rotation steps, each row followed by its count of steps
The counts run from 0 to 417.
[103 144  81 137 149 146 143  96 131 159 133 147 158 107 103 107  84 139
 119 118 171 151 139 149 112 106  87 128  98 132 108 160 144 126 122 117
 105  62 110 161 136 133 102 122 183  92 172 164 143 136 157 114 140] : 16
[154  78 150 106 163 115 103 189 126 134  90 161 111 152  61 143 123 100
 110 112 170 130 120 117 132 114 126 124 161 166 167 200 119 164  98 137
 133 133 116 130 112 125 121 119 166 142 150 138 107 119 137 158  97] : 385
[ 94 123 152  69 150 106 130 168 108 125  91 148  80 175 110 115 164 134
 140 142 130 100 167  98 160 124 103 140 122 133 150 149 149  93 152 162
 161 129  88 114 146  94 166 134  98 104 147 132  85 155 103 127 121] : 297
[133 111 116 127 186 117 144 106 144 130 152 124 127  93 114  80  99 122
 129 151 186 111  97 123 134  94  78 125 117 132 113 135 108  79 141 133
 127  75 110 134 142 122 145 119 187  97 152 178  99 175 111  95 103] : 148
[127 110 154  77 139 116 111 165 131 165  75 133 145 112 126 118 144 146
  84 124 169 124 104  59 144 103  93 152 155 158 142 147 141 115  99 123
  87 109 135 153 129 127 116 100 115 127 154 160 159 146 139 115  79] : 118
[146 121 128 148 190 114 155 127 139 116 161 140 169 111  86 161 127  89
 141 128 134 103 136 177 148  79 113 146 139 126 130 105  87 142  98 158
 151 118 117 150 130 128 108  93 172 100 157 128  82 141 141 125 144] : 39
[ 85 149 131 144 156 123 129 153 141 101 155 129 118  98  76 158 138 155
  88 131 124 149 117 153 111  79  81 138  99 169 102 124  81 124 149 132
 131  94 139 101 138 109 128 122 147 122 160 140 129 190 138 111  75] : 395
[ 64 127 136  90 148 119 129 123 141 146 107  71 113 156 151 112 145 116
 123 135 118 123 149 144 121  66  86 110 141 111 151 128 131 147 134 199
 168  97 116 154 117 113 156  80 110  66 126 129  76 156 127 100 155] : 344
[ 82 122 156  95 163 121  97 165 116 130 160 116 123  95 149 110 149 133
 143 171 151 108 146  96 131  80  84  83 137 150 141 118  89 155 123 163
 114 116 122 137  94 146 153  86 101 136 166 137 120 148  79  96 122] : 95
[131 126 160 108 176 122 135  95 126 134 150 130 105 159  75 110 102 161
  92 124 145 112 110 117 102 115 124 170 127 140 138 161 100 116 135 100
 101  93  98 127 130 103 166 128 207 100 156 207 115 149  86 108 125] : 416
[ 99 168 144  87 168 169 151 118 107 144 125 102 115 135  93 130 150 154
 127 149 113 115 186 166 126  82 116 134 139 132 128 152 113 167 150 150
 127 102 111 183 101 129 120 124 168  80 150 175 103  97 134 124 172] : 215
[111 134 138  96 191 118 114 150 156 138 141 122 162 166 126 158  98 151
 141 166 166 106 148 165 122 139 113 133 177 125 148 126 116 170  91 148
 108 165 115 180  87 142  99 101 160 147 168 132 125 145 110 105 176] : 223
[145 131 138  87 193 138 131 144 126 122  81 136  70 135  92 101 140 159
 136 111 101 101 149 121 151  96 115 166 127 160 146 119 141  97 121 117
 185 114 110 149 144 114 123 113 168  84 143 142  60 177  96 131 165] : 167
[121 130 114  98 118 146 127 211 109 129 161 161  85 155 117 134 139 132
 137 151 134  98 161 135 140 131  85 105  96 182 133 175 102 103 136 187
 135  94  88 121 122 126 140 117 138 126 160 118  82 131 137 157  82] : 49
[ 91 144 137  85 197 128  95 148 190 121 126  93 127 164 157  89 101 175
 127 173 136 122 150  73  97 124  99 130 139 123  91 137 136 135 139 152
 142 123 123 135 120 111 134 104  97 123 152 145 107 139  93 111 158] : 112
[134 134 123  91 181 133 116 113 146 117 116 126 109 121  92 147 123 123
 142 156 107 132 150 151 114  95 117 131  94 189 113  97  78 163 145 112
 152 116 120  83 107  98 127 135 125 136 146 123  69 185  84 101 172] : 59
[ 79 125 146  87 143 122 134 110 129 138  95  93 126 120 118 115 134  89
 143 125 133 123 153 149 129  58  98 121 151 128 157 150 124 165 141 191
 135  98 111 158 114 134 154  98 117  77 129 141  93 125 131 115 150] : 345
[119 109 163 106 171 161 122 165 149 122 110  96 106 173 131 119 143 184
  99 141 110 114 151  98 135 106  89 136 137 134 108 139 151 127  90 130
 158 134 148 165 127 105 124  78 120  78 176 140  85 150 139 164 107] : 251
[107 105 135  71 132 126 140  99 120 164  61 164  93 135 108 187 145 102
 108 114 129 123 169 175 134 118 117 124  88 175 137 127 125 156 137 111
 118 148 105  82 104 100 132 124 110 148 161 123  79 152 116  87 153] : 190
[119 145 183  92 173 146 114 143 142 156 162 146 143 124 117 176 166 152
 130 139 142  88 159 159 133 120 127 175 157 153 124 151  83 159 108 153
  75 155 129 132 127 121 122 132 162 134 175 158 113  99 158 143 107] : 86
[ 79 132 101 139 156 126 102 149 178 137 108 128 140 158 118 164 117 147
 115 130 110 161 169 144  97 120  85 110 112 197  94 159 147 140  99 143
 126 132 127 131 116 117  90 115  85 153 172 140 135 151 147 105 130] : 358
[109 135 114  64 115 131 116 163  86 167 154 159 158 103 175 125 147 117
 154 148 163  71 148 115 144 127 100 152 113 161 165 154 128 127 118 164
  79 101  88 126 126 145 156 120 147 132 186 129 109 125 110 125 123] : 317
[ 81 124 132 117 159 131 128 160 111 178 120 119 176 141 140 171 125 103
  79 133 137 133 134 136 103 114 135 134 147 148 141 125 148 174  95 137
 112 130 154 154 104 140 114  76 141  87 189 146 120 118 149 114  82] : 339
[ 87 116 130 104 184  85 131 197  90 123 126 159 113 139  92 125 152 108
  98 158 151 116 145  69 139 104 124 107 111 122 138 136 149  80 141 149
 155 127  89 112 129 102 136 113 117 114 174 133 128 166  85  81 106] : 295
[155 103 162 126 166 127 118 151 131 119  77  90 148 134  86 133 133  98
 111 117 123 117 121 134 119  42  86 141 155 160 132 147 105 167  75 122
 126 126 136 151  99 142 131  81 143 110 171 165  83 127 122 160 111] : 254
[121 109 113 117 124 118 116 160 157 121 128 106 107 138 148 140 136  92
  98 151 126  93 124 138 136 112  46 130 133 161  89 145 140 110 106 159
 100 133 115 136 101 108 167  77 155 155 177 135  76 134 126 135  73] : 141
[ 84 120  90 130 149  88 150 163 128 128 119 168 120 192  82 150 102 128
 169 139 173 132 146 148 141 137 103 116 126 108 180 157 135 122 125 183
 154 123  93 119 142  96 134 126 128 110 157 111 112 183 158 111 136] : 45
[107 133 123  78 124 149 120 142 138 117 113 120  86 161 113 140 139 143
  98 133 108 130 150 118  88 107  85 128  75 171 102 158 128 143 171 106
 125  98 107  77 108  87 175 133 115 128 166 133 100 137  96 131 103] : 412
[102 108 167  56 160 103 118 127 142 148 117 132 143 185 163 128 149 139
 150 133 137 112 141 104 137 133 122 146 127 126 176 114 113 124 101 182
 133 123 116 125 128 115 133  79  60 108 136 119  61 145 101 114 148] : 205
[123 125 117  93 162  96 131 105 158 138 111 136 138 159  76 156  73 125
 166 140 174 136 116 154  99 122 122 145 122 159 142 140  91 160 148 115
 119 100 105  81 130 117 154 159 152 123 147 153 101 186 104 102 144] : 61
[ 92 116 141 103 156 120 136 141 133 171  90 118 183 147 140 180 142 115
 113 120 141 123 138 139 123 113 143 153 156 157 138 138 145 201  82 135
 111 140 146 141 110 131 122 101 109 103 187 143 105 117 152 140 107] : 338
[ 80 112 162  74 128 125  97 158 129 153 103 129 100 119 142 116 138 144
 144 131 164 139 134 123 122  87  71  89 108 143 180 137  84 145 169 145
 121  98 133  94 108 126 172 125  81 140 143 128 112 150 107 102 124] : 97
[117 118 132 121 116 155 115 192 101 132 122 167  89 131 117 144 168 135
 134 127 106 106 181 121 144 100  88 112  87 218 129 184 115 128 122 152
 135 108  97 104 134 113 139 133 112 130 177 124  90 151 137 157  91] : 50
[ 78 112 158  91 155 103 127 132 119 112 154 139 112 181 125 141 173 140
  63 116  98 137 135  83 125 131 113 151 107 142 164 162 116  99 117 160
 123  91  91 114 107  93 142  73 106 118 137 127 118 147  93  98 132] : 73
[ 84 151 121  71 115 110 146 147  90 162 104 128 132 135 104 173 167 105
  90 129 131 124 149 100 116  88 118 111 122 177 137 138 115 134 139 173
  76 109  97 149 118 135 109 112  92 136 144 155 152 142 125  89 104] : 210
[122 114 140  74 185 132 109 187 130 146  73 102 162 135 113 111 102 131
 147 161 176 135 144  88 116  87 116 139 160 146 139 137 152 198 134 104
 129 131 147 152 104 151 130 122 129 104 176 165 108 125 108 140 130] : 115
[ 93 160 163  59 182 134 107 159 109 149 113 160  69 127  66 161 149 158
  84 138 155 143 145 129 117 111 125 124 125 154 120 124  98 122 188 143
 120 113 123 115 117 113 108 154 148 137 129 153 140 135 110  91 112] : 80
[119  89 122  97 151 107 111 171 128 133 137 207 130 179 116 139 141 160
 142 127 153 153 138 121 121 136  77 100  90 154 171 138  82 108 116 126
 145 110 121  88 131 100 130 115  92 163 181 107 105 137 102 121 117] : 404
[133 154 100 105 162 128 133 183 117 116 124 138 166  96  77 143 114 138
 156 165 174 119 142 145 138  74  58 126 119 128  93 119  88 125 172 150
 123  96 120 135 136 142 128 127 163 139 164 132 148 122 137 139 100] : 263
[132 127 138  91 132 133 137 170  79 176  93 162 116 134  84 153 166 101
 107 121 137 102 129 156 132  98 111 144 122 151 137 163 113 126 139 133
  89 133 127 119 142 122 154 149 176 126 183 176  91  97 144 133  76] : 301
[120 110 128 123 118 129 106 148 161 100 102  96 103 109 145 134 139  99
  97 150  98 108 147 144 137  84  41 121 112 195  73 147 134 127 107 142
 108 131 132 125 101 110 164  87 119 153 176 128  83 159 116 140  84] : 142
[120 105 103  62 136 135 129 157 150 122  64 101  98 181 116 144 101 123
 121 146 162 107 151 114 159 137  90 155 139 143 126 164 181 161 150 161
 139 115  97 145 125  99 148 116 139  97 129  99  67 171 135 148 114] : 29
[126 131 121  98 140 141 141 107 165 188 107 150 137 165 108 142 122 141
 160 137 163 102 174 178 143 128  77 129 135 117 125 162 107 121  93 168
  94 151 112 185 144 118 105 126 139 113 150 152  96 102 171 135 167] : 353
